In the data rows, the value 50 means zero.
Every row has a hidden score. In each pair, how much higher is the second row's than the first's? 20 means about the same, 40 much higher and 0 much lower. The score is a weighted sum of the row's numbers plus the product of two more (or one squared), each taken from its middle value.
[10 47 20 84 73 27 47 82 59 40 58 17 35 82 83 23 49 62]
[60 85 66 31 34 54 44 33 57 50 48 66 52 57 48 53 46 52]: 33
[41 40 88 36 29 50 81 37 38 46 51 51 29 51 39 24 26 53]
[47 50 42 56 50 43 48 45 40 56 46 56 49 52 50 64 39 57]: 12
[45 47 41 51 50 37 53 38 48 71 62 58 58 62 51 68 41 81]
[73 50 51 25 52 45 39 46 64 68 60 61 35 47 49 63 75 59]: 19
[22 51 28 77 69 40 62 84 56 45 58 21 28 87 72 24 45 60]
[45 37 41 63 57 32 44 38 40 73 52 61 55 47 55 75 40 65]: 28
[40 40 19 59 73 51 30 67 39 53  5 32 75 43 33 36 65 35]
[43 78 46 40 50 20 43 48 48 52 57 43 37 56 38 61 42 74]: 32
[56 34 67 62 40 88 67 34 40 43 77 51 66 58 46 37 15 51]
[49 65 50 48 33 35 47 46 45 37 45 51 52 48 43 60 42 51]: 28
[53 42 62 56 39 87 64 34 40 35 76 52 70 53 45 41 12 50]
[57 40 46 58 36 82 66 42 41 52 74 50 66 50 38 43 28 55]: 15
[69 39 60 34 59 47 39 33 66 47 50 53 54 33 41 58 64 62]
[56 35 63 64 44 82 72 39 47 48 70 52 57 60 44 38 27 51]: 14
[48 52 55 47 47 51 40 48 39 40 37 53 56 35 45 53 52 40]
[29 49 33 61 66 47 64 68 53 45 44 31 43 66 71 39 48 51]: 30
[54 50 59 41 53 47 40 42 54 43 47 61 53 35 48 56 59 53]
[50 63 53 46 55 52 60 57 57 61 40 49 43 53 39 45 56 49]: 21
[46 56 50 53 55 59 58 57 49 54 43 48 41 55 47 48 47 45]
[72 48 52 28 52 45 36 47 65 69 63 62 36 45 56 65 73 58]: 14
[47 54 48 54 48 53 44 52 44 44 39 51 52 45 52 52 48 38]
[58 34 70 65 37 66 74 33 43 46 71 60 68 59 36 25 27 47]: 12
[55 42 49 41 54 49 38 44 51 38 32 53 63 32 40 49 62 45]
[22 54 28 75 66 48 70 80 61 43 60 21 32 82 69 29 53 57]: 19
[41 50 37 57 46 53 68 64 49 52 59 38 62 68 67 39 54 44]
[53 32 38 63 39 75 68 46 40 54 63 55 67 52 41 51 32 50]: 21
[42 44 44 66 47 28 48 28 38 73 56 74 39 39 49 84 41 77]
[63 28 59 65 29 82 71 33 45 56 76 54 70 54 39 39 26 55]: 8
[47 33 54 27 62 48 41 56 48 99 60 71 51 48 74 50 38 59]
[67 34 65 39 37 32 38 54 49 53 31 34 62 34 66 68 76  4]: 24
[45 57 46 54 43 31 45 41 40 51 43 49 45 51 46 71 38 61]
[51 64 55 50 41 40 51 47 46 56 58 71 39 39 44 63 46 58]: 16
[49 40 49 60 42 88 67 47 37 27 71 50 63 56 46 48 16 51]
[39 47 40 43 50 39 44 57 46 50 38 36 60 54 66 53 54 32]: 23
[28 61 29 78 64 58 62 80 50 13 77 23 36 76 65 35 48 59]
[35 53 34 61 75 55 44 68 52 56 28 37 52 56 58 40 64 40]: 13
[60 29 74 60 33 74 74 32 45 49 72 60 62 57 40 30 22 49]
[64 27 66 63 33 78 73 31 46 51 72 58 69 57 36 33 24 55]: 16
[30 51 33 67 67 56 69 76 58 61 46 35 33 77 64 31 55 51]
[37 51 46 69 74 64 73 74 54 60 61 42 28 79 72 24 48 48]: 17
[49 43 37 50 59 48 38 53 44 40 19 45 69 36 37 43 62 36]
[54 53 57 45 57 51 37 39 44 48 41 60 49 28 48 57 56 41]: 20
[33 38 47 22 31 36 38 68 50 20 29 10 74 50 62 45 72  8]
[60 51 56 28 53 46 36 44 60 58 61 62 49 37 54 64 64 59]: 6
[56 66 60 41 36 45 41 43 55 39 46 58 56 44 49 60 53 48]
[26 58 31 74 62 50 64 80 52 17 73 21 36 76 67 37 56 57]: 22
[48 68 51 49 31 37 45 45 46 39 42 53 51 50 45 63 40 52]
[20 46 25 74 68 39 64 78 57 40 53 23 37 73 70 34 49 57]: 18
[52 52 46 54 41 37 51 48 52 48 60 49 56 54 23 43 38 59]
[59 45 56 51 40 64 61 37 50 55 59 64 59 59 37 47 36 63]: 22
[57 59 55 40 42 46 52 53 56 53 58 68 37 42 48 60 53 57]
[24 43 33 64 67 42 49 70 55 39 43 29 44 61 67 39 58 46]: 18
[47 55 35 59 34 29 59 50 48 59 58 64 46 47 43 65 44 68]
[64 48 54 25 49 42 34 55 65 65 65 64 46 42 60 68 59 59]: 16
[51 68 58 45 37 50 44 43 47 42 40 53 51 48 46 54 45 43]
[20 56 28 79 65 48 63 82 53 18 71 19 30 82 68 27 49 62]: 16
[58 32 49 63 38 72 67 41 46 60 67 60 68 57 40 45 33 58]
[67 53 66 41 60 59 27 27 41 60 43 52 45 36 42 57 56 34]: 21
[59 49 56 31 54 48 39 43 57 56 60 65 43 40 53 65 63 57]
[55 44 61 21 60 47 48 58 50 99 53 78 47 41 82 51 28 64]: 32
[54 41 54 56 37 83 68 41 41 47 76 52 65 49 40 41 24 53]
[51 48 72 48 37 39 58 40 37 40 50 50 37 44 22 31 28 54]: 27
[72 34 58 44 62 51 43 31 61 41 33 50 45 29 31 51 65 57]
[57 33 65 62 40 85 71 36 43 46 74 54 60 61 42 40 23 54]: 7
[44 50 46 55 53 53 41 53 41 43 37 50 53 45 55 52 50 35]
[62 26 57 66 29 80 71 35 47 57 76 59 68 55 36 39 30 60]: 15
[52 47 52 45 48 45 35 51 40 42 35 51 62 33 51 54 58 29]
[46 47 50 59 54 67 70 56 49 55 59 43 53 69 62 39 48 52]: 18
[50 54 52 48 46 52 39 51 38 42 34 50 56 38 49 54 50 38]
[49 63 43 52 29 33 49 53 48 41 50 56 52 51 39 59 39 56]: 23
[57 31 73 63 41 83 71 29 42 43 79 57 61 62 46 35 20 51]
[43 40 43 62 54 30 42 38 40 69 50 57 51 47 54 77 38 68]: 28
[44 39 36 61 48 18 44 31 42 73 54 59 47 47 49 81 41 84]
[58 53 56 37 55 48 38 39 52 50 52 63 48 35 47 59 61 54]: 15
[42 41 40 38 45 41 37 69 47 28 32 28 68 45 67 48 69 14]
[56 30 75 55 32 70 74 33 41 46 69 63 57 57 40 29 24 52]: 16
[69 51 49 23 46 47 47 63 69 68 65 68 28 44 67 63 68 56]
[48 48 52 50 50 48 38 49 39 45 37 53 58 37 53 60 51 34]: 20
[68 37 54 42 64 51 50 35 54 36 29 52 60 27 26 47 58 56]
[60 74 61 25 44 50 53 39 61 73 54 69 44 58 55 50 50 59]: 7
[33 38 43 43 57 38 38 71 55 25 37 21 63 50 64 44 80 21]
[53 62 76 39 30 45 57 36 45 43 43 53 41 50 33 28 29 54]: 22
[81 44 63 33 56 53 29 35 60 67 44 45 35 43 36 65 75 52]
[51 67 51 48 30 41 47 48 47 38 46 57 54 45 41 59 43 52]: 25
[53 46 74 44 33 66 70 39 45 53 55 58 43 53 37 34 33 53]
[55 51 50 62 44 45 64 48 55 40 62 45 59 57 26 28 31 40]: 17
[42 52 53 69 78 71 67 63 47 58 71 51 38 77 77 23 35 40]
[74 44 54 24 53 45 38 53 72 71 67 57 33 47 60 65 73 59]: 22
[52 76 59 41 36 50 43 40 45 41 43 51 50 50 44 56 43 47]
[57 36 73 54 36 73 75 38 44 49 67 59 51 58 43 33 25 49]: 17
[53 37 33 52 61 51 29 61 37 34 18 39 78 33 44 46 61 25]
[52 47 52 42 50 51 39 43 47 39 38 53 58 34 42 52 59 42]: 21
[59 60 49 34 39 46 49 59 58 53 61 68 41 44 54 59 53 53]
[65 35 57 31 54 48 28 43 63 63 64 51 55 39 51 65 65 63]: 10
[18 46 24 76 68 38 55 78 58 45 49 23 38 73 72 30 53 56]
[50 58 56 48 43 47 43 45 44 39 39 54 55 40 47 56 50 41]: 25
[51 69 58 46 40 50 44 41 51 44 41 54 49 46 44 54 47 47]
[49 44 77 45 38 51 70 36 38 46 53 52 39 47 35 26 28 50]: 22
[49 53 50 52 52 52 42 51 42 43 37 47 51 44 49 51 53 34]
[42 36 34 66 57 21 45 32 44 80 55 58 54 53 53 83 39 86]: 19
[44 47 45 59 55 38 43 41 36 63 45 61 50 42 51 71 39 53]
[37 55 33 62 69 53 45 66 54 58 28 36 52 53 54 37 63 39]: 11
[34 52 39 59 69 53 47 63 53 49 36 38 49 52 58 42 63 40]
[47 48 60 62 56 73 76 59 54 60 59 52 34 66 55 35 45 48]: 19
[37 52 45 65 66 64 75 76 57 64 52 38 26 77 67 28 54 47]
[47 58 56 52 41 42 44 47 38 42 41 56 46 43 47 61 46 49]: 26
[63 54 61 40 59 56 28 30 48 58 43 59 45 33 42 57 57 41]
[65 47 56 31 53 47 34 39 61 59 58 59 41 41 49 63 67 59]: 19
[70 34 64 39 60 53 50 29 65 34 35 51 58 24 29 47 58 63]
[60 82 65 34 30 48 37 37 56 41 44 59 53 48 48 57 51 46]: 7
[50 47 57 46 53 45 38 49 41 48 38 50 60 30 54 60 58 33]
[57 70 62 35 35 48 37 46 59 46 50 64 54 45 50 62 50 48]: 18
[61 47 56 34 56 48 35 37 59 58 57 59 45 36 49 62 63 58]
[ 3 48 19 86 72 22 50 77 63 28 61 14 33 68 72 29 49 69]: 19
[55 43 51 44 52 51 40 42 45 38 31 49 63 32 42 50 61 44]
[30 63 31 84 69 70 60 86 39  0 74 32 38 56 46 48 48 55]: 11
[55 33 77 55 33 71 76 33 45 43 69 58 55 59 41 29 20 51]
[ 3 54 20 89 70 14 47 79 67 23 71 11 34 77 78 23 51 73]: 10
[67 50 52 28 54 45 36 48 63 66 61 61 38 44 58 66 70 57]
[40 49 40 52 59 49 41 62 46 40 37 38 53 48 62 49 59 31]: 26
[57 49 58 42 57 50 39 37 50 41 42 60 56 33 44 53 61 48]
[ 0 51 27 87 68 14 42 79 66 24 74 12 39 73 76 26 58 70]: 6
[38 69 37 42 52 18 45 51 49 71 65 44 40 60 43 67 48 86]
[58 55 58 41 50 46 42 37 53 53 55 67 38 35 46 61 60 51]: 26
[30 46 34 53 56 40 54 63 51 45 36 30 52 61 68 43 50 39]
[79 41 61 35 57 51 28 34 65 64 48 50 38 40 37 64 77 56]: 6
[60 34 55 61 34 70 69 41 45 64 64 59 66 61 38 44 35 62]
[54 69 59 41 34 45 42 47 52 38 49 59 53 42 46 59 48 48]: 26
[53 74 47 43 24 38 48 59 50 30 44 51 59 54 36 55 39 44]
[55 56 57 42 48 46 44 43 53 50 55 64 46 36 50 61 57 52]: 17
[59 31 46 64 36 78 68 44 45 63 69 57 71 56 37 46 34 59]
[56 28 23 52 64 47 35 56 30 36  8 29 77 30  9 36 58 31]: 26
[56 43 46 41 58 50 42 40 50 35 30 53 67 32 34 49 58 49]
[59 67 63 31 37 48 35 39 57 50 50 62 56 44 51 61 53 51]: 11
[54 39 39 45 58 49 38 49 41 36 20 46 72 33 35 45 61 38]
[50 41 59 65 52 77 72 48 49 52 72 52 49 65 57 35 32 51]: 14
[42 45 21 59 37 25 71 49 59 91 66 68 48 54 43 69 53 89]
[ 5 49 21 90 70 18 49 81 66 26 67 10 33 77 77 26 50 72]: 11
[46 51 43 54 59 52 36 58 46 41 30 46 64 39 54 46 57 30]
[62 31 76 65 33 79 74 26 41 45 80 59 70 63 44 28 20 47]: 15
[30 50 35 66 67 56 63 71 55 53 47 34 37 69 60 37 55 52]
[57 60 57 34 48 48 47 46 59 65 51 62 50 51 49 55 57 55]: 18
[49 50 40 55 52 48 49 45 42 56 47 55 49 55 50 61 39 56]
[65 52 54 33 55 48 35 39 56 61 56 60 38 37 51 64 66 54]: 16
[45 50 40 53 62 57 45 57 48 49 29 45 54 45 43 46 58 39]
[45 45 52 43 52 37 38 52 40 55 38 47 67 41 66 61 53 27]: 24
[39 52 51 66 73 69 71 69 50 63 59 46 30 76 70 27 47 46]
[49 57 59 50 46 45 46 42 44 49 47 64 40 33 42 62 51 49]: 29
[49 62 49 53 35 41 50 44 41 42 50 61 45 41 45 63 42 56]
[51 41 45 49 52 52 35 52 36 36 25 46 67 35 42 49 57 31]: 17
[43 50 51 60 61 71 74 65 53 61 55 45 29 69 57 36 50 48]
[47 53 50 50 53 54 43 50 43 45 36 48 53 42 48 49 53 38]: 22
[55 50 51 39 53 46 37 42 57 42 44 56 58 37 47 55 58 48]
[58 43 51 45 59 52 39 43 47 37 31 48 64 31 42 50 59 42]: 23
[49 50 46 48 51 50 38 52 41 42 33 49 59 39 52 52 56 30]
[49 67 51 51 35 38 46 47 43 40 41 54 50 46 45 62 45 48]: 22
[51 39 65 65 50 87 68 35 42 43 76 55 61 62 57 30 13 46]
[56 38 44 43 57 49 40 40 49 35 23 48 68 31 28 44 56 46]: 28
[76 44 58 34 57 48 31 36 62 61 51 51 41 39 43 65 75 56]
[85 46 66 33 53 51 29 33 62 70 47 49 33 42 35 65 75 52]: 18
[49 52 54 46 47 51 41 44 44 38 40 55 53 34 46 54 52 45]
[27 47 42 33 45 44 46 62 50 40 27 22 68 49 59 45 54 24]: 27
[84 50 51 22 56 43 39 50 68 70 52 57 31 49 41 57 77 56]
[57 57 57 39 45 50 39 41 54 42 51 64 52 37 49 60 58 53]: 21
[44 44 37 59 58 39 47 48 39 63 46 53 55 55 61 64 39 52]
[31 47 33 66 74 53 40 69 54 48 28 31 58 52 60 37 69 42]: 10
[43 40 38 62 56 25 42 33 41 75 54 56 53 53 52 81 39 79]
[68 50 49 26 50 45 42 54 66 64 64 65 33 42 62 63 67 59]: 20
[76 37 62 42 61 50 37 29 62 48 37 50 37 30 34 54 66 53]
[42 52 81 34 36 38 66 40 33 51 43 44 17 40 33 26 27 54]: 21
[68 34 59 42 64 49 44 31 59 42 35 52 49 28 34 50 63 54]
[37 51 31 61 75 56 42 66 51 55 22 40 57 49 49 38 62 36]: 6
[50 59 56 48 40 47 42 44 46 40 41 58 50 42 44 58 51 46]
[49 54 51 57 42 37 54 37 44 70 61 75 30 37 44 71 50 69]: 23
[53 39 34 58 35 79 66 49 41 55 67 61 65 39 27 48 34 49]
[53 60 62 50 48 47 43 40 42 52 50 66 39 30 44 59 53 50]: 17
[20 45 37 66 78 44 37 68 58 41 39 26 58 56 65 36 76 44]
[45 53 46 67 62 73 64 64 46 40 73 40 46 73 66 36 33 47]: 29
[40 59 81 31 38 43 75 43 40 54 41 46 17 49 35 28 36 54]
[23 53 28 70 64 43 69 78 56 43 57 23 41 76 74 31 59 51]: 16
[61 38 44 48 49 47 32 56 39 36 23 41 76 31 57 53 63 18]
[52 46 48 48 49 48 34 50 37 39 31 46 66 34 55 56 58 31]: 17
[57 60 60 31 40 48 35 45 59 51 53 63 53 40 55 64 57 54]
[59 91 61 31 25 53 44 37 54 36 43 56 59 60 38 51 41 51]: 33
[43 45 41 49 57 50 32 66 48 33 28 32 65 43 60 49 70 21]
[52 56 50 49 46 45 54 38 50 59 58 61 57 60 46 59 40 74]: 18
[53 45 49 50 49 48 37 52 40 39 29 46 65 34 50 51 56 32]
[47 50 42 50 53 53 39 53 43 43 31 46 58 40 47 47 56 31]: 19
[51 44 71 46 39 64 74 46 44 55 53 56 35 59 41 35 36 52]
[55 38 59 62 48 81 71 46 45 51 70 49 55 64 50 39 31 54]: 13
[76 55 62 33 58 52 31 29 53 67 48 59 37 41 39 60 65 52]
[44 40 41 66 55 28 43 33 39 73 53 61 47 42 51 78 36 70]: 27
[43 46 41 70 56 72 63 69 40 12 68 42 49 53 49 52 35 45]
[53 38 34 51 64 53 26 62 32 34 17 35 80 31 42 46 61 21]: 16
[47 49 43 54 50 45 43 54 43 48 42 49 55 47 61 58 48 37]
[55 41 40 46 54 52 36 51 36 35 23 42 70 31 42 47 59 31]: 19
[58 44 58 65 43 51 65 44 50 42 64 49 56 54 24 29 32 44]
[58 90 60 34 27 48 42 35 51 37 45 57 54 60 42 53 43 49]: 34
[57 58 59 25 46 48 35 43 55 73 54 70 49 45 62 60 48 61]
[50 45 46 47 47 52 35 51 41 37 31 47 62 37 47 52 58 34]: 25
[51 59 58 48 45 47 44 45 46 42 49 64 42 36 47 57 49 50]
[65 57 55 34 50 47 42 39 59 63 60 67 33 41 50 63 63 59]: 17
[54 31 29 48 62 44 41 51 42 37 11 32 75 30  9 37 54 36]
[66 52 60 36 60 50 35 35 53 55 50 59 41 38 44 60 62 54]: 14
[49 59 59 48 43 49 46 43 43 39 45 57 46 35 47 57 49 48]
[58 49 59 31 50 45 35 42 58 50 56 63 54 39 51 62 62 57]: 14
[64 44 55 39 60 49 39 33 61 47 45 56 47 31 42 53 63 54]
[57 57 59 32 43 47 39 47 58 48 57 67 50 40 51 62 59 55]: 13
[42 49 38 53 54 40 52 53 43 66 42 45 60 61 70 54 46 41]
[ 7 54 19 85 61 42 63 80 58 13 71 14 28 72 62 31 58 70]: 13
[21 45 29 67 65 41 56 70 56 40 47 27 44 64 70 36 53 53]
[56 34 32 49 55 50 37 49 37 33 13 39 75 27 28 42 59 36]: 23
[42 57 46 57 61 62 67 66 53 60 45 47 33 63 54 40 54 45]
[22 53 29 80 67 40 64 84 54 37 63 21 27 88 70 21 47 64]: 14
[13 53 23 83 64 40 63 84 62 22 65 14 31 77 65 30 54 69]
[43 50 50 58 59 67 70 65 53 61 49 44 35 68 56 37 51 48]: 21
[63 41 56 26 51 46 30 46 60 63 65 59 46 39 56 68 65 60]
[55 90 55 39 22 45 44 52 54 32 43 53 60 54 38 54 40 42]: 26
[50 65 55 49 41 50 46 42 41 42 43 53 46 48 46 57 42 49]
[26 50 31 62 62 42 58 72 54 43 44 26 43 67 69 39 52 47]: 22
[47 41 67 65 56 77 72 49 46 60 69 55 44 66 59 33 34 45]
[55 41 62 57 47 76 74 47 49 57 61 56 44 61 50 37 37 50]: 24
[56 73 63 22 44 54 45 33 60 78 50 75 50 55 65 51 44 61]
[64 39 54 27 54 46 29 48 63 65 66 57 49 42 60 68 69 61]: 13
[55 37 34 63 33 81 68 46 38 54 66 61 71 44 28 53 32 53]
[54 43 50 48 50 52 39 47 40 36 31 49 64 32 44 49 60 34]: 21
[22 41 40 55 67 37 39 72 59 28 44 23 54 56 64 41 77 35]
[53 47 56 46 50 45 36 47 40 46 36 51 58 31 51 58 57 30]: 27
[69 35 49 46 45 46 38 50 45 42 19 38 66 26 49 54 66 22]
[55 60 58 42 38 46 41 45 51 41 47 60 48 40 50 59 53 47]: 13
[48 62 52 53 41 42 44 45 38 40 40 55 46 46 44 61 40 49]
[43 52 35 55 34 30 58 51 52 61 58 59 50 51 44 64 44 69]: 21
[32 55 37 66 61 50 74 76 57 54 59 31 41 78 71 32 59 53]
[53 68 46 49 24 35 57 66 52 35 46 57 58 49 39 52 39 48]: 26
[51 53 53 45 45 50 40 46 42 36 40 58 54 36 46 54 53 43]
[42 55 48 60 59 63 63 63 49 56 47 48 37 61 55 43 48 47]: 18
[69 41 57 37 63 49 36 29 60 49 44 53 48 31 37 55 66 54]
[44 49 54 69 68 70 69 61 44 49 71 47 40 74 68 31 37 50]: 9
[52 45 46 50 47 47 33 53 41 41 30 47 66 34 56 57 56 28]
[28 57 32 74 62 49 69 78 53 29 70 28 37 79 68 32 56 55]: 16
[73 57 63 34 56 52 30 29 50 61 49 56 36 38 37 61 62 54]
[46 45 42 46 49 45 35 59 46 40 33 41 61 44 66 54 58 21]: 28
[47 56 54 53 44 43 46 45 41 41 42 55 46 40 45 60 47 47]
[69 53 51 25 49 47 44 54 67 65 63 66 33 44 58 64 69 61]: 14
[48 50 49 47 49 52 38 47 40 36 32 52 61 36 45 52 56 36]
[42 51 44 57 57 56 55 60 48 51 41 44 44 56 58 48 53 39]: 21
[42 49 49 61 64 64 75 67 53 59 54 40 36 71 61 36 52 50]
[65 56 54 24 42 42 43 62 67 63 63 64 40 39 63 64 54 57]: 25
[67 41 58 37 59 47 38 33 64 45 46 55 53 33 39 55 64 59]
[38 57 41 62 67 56 57 66 54 54 39 42 44 58 54 40 60 45]: 14
[44 46 43 51 50 44 39 56 46 47 37 47 57 47 61 56 51 32]
[49 38 76 51 37 58 74 37 41 45 64 52 49 55 39 22 25 48]: 15
[51 47 62 53 49 70 71 55 48 59 52 53 37 61 47 40 42 49]
[42 46 53 56 56 36 41 37 39 75 46 63 56 40 58 69 41 48]: 25
[55 55 58 42 49 48 42 43 50 49 52 63 49 34 47 58 57 55]
[64 63 49 38 32 49 47 54 69 21 50 42 69 59 25 27 21 47]: 27
[46 53 48 51 48 54 46 51 43 46 42 50 52 45 49 54 47 42]
[45 47 39 54 62 56 35 60 46 41 28 41 63 42 53 47 63 33]: 16
[72 56 61 31 52 48 35 35 60 68 56 62 35 41 41 63 66 57]
[60 94 65 27 30 50 38 35 60 46 45 67 55 56 50 56 43 48]: 31
[54 74 67 35 40 51 63 43 51 58 44 54 33 56 38 42 47 53]
[48 65 55 51 40 43 44 44 39 43 42 53 48 48 45 61 44 45]: 16
[39 56 48 61 62 66 72 69 54 66 50 47 28 66 53 33 54 48]
[55 87 57 39 23 40 42 52 51 29 40 48 59 59 40 54 40 46]: 27
[50 42 40 57 52 49 63 47 47 72 58 53 63 64 54 56 39 65]
[78 51 51 22 53 45 40 53 67 73 60 58 28 50 51 60 77 59]: 17
[57 41 52 37 53 47 38 39 58 47 44 54 63 36 43 53 59 51]
[41 49 70 52 54 71 82 55 51 64 59 55 24 68 55 26 45 43]: 19
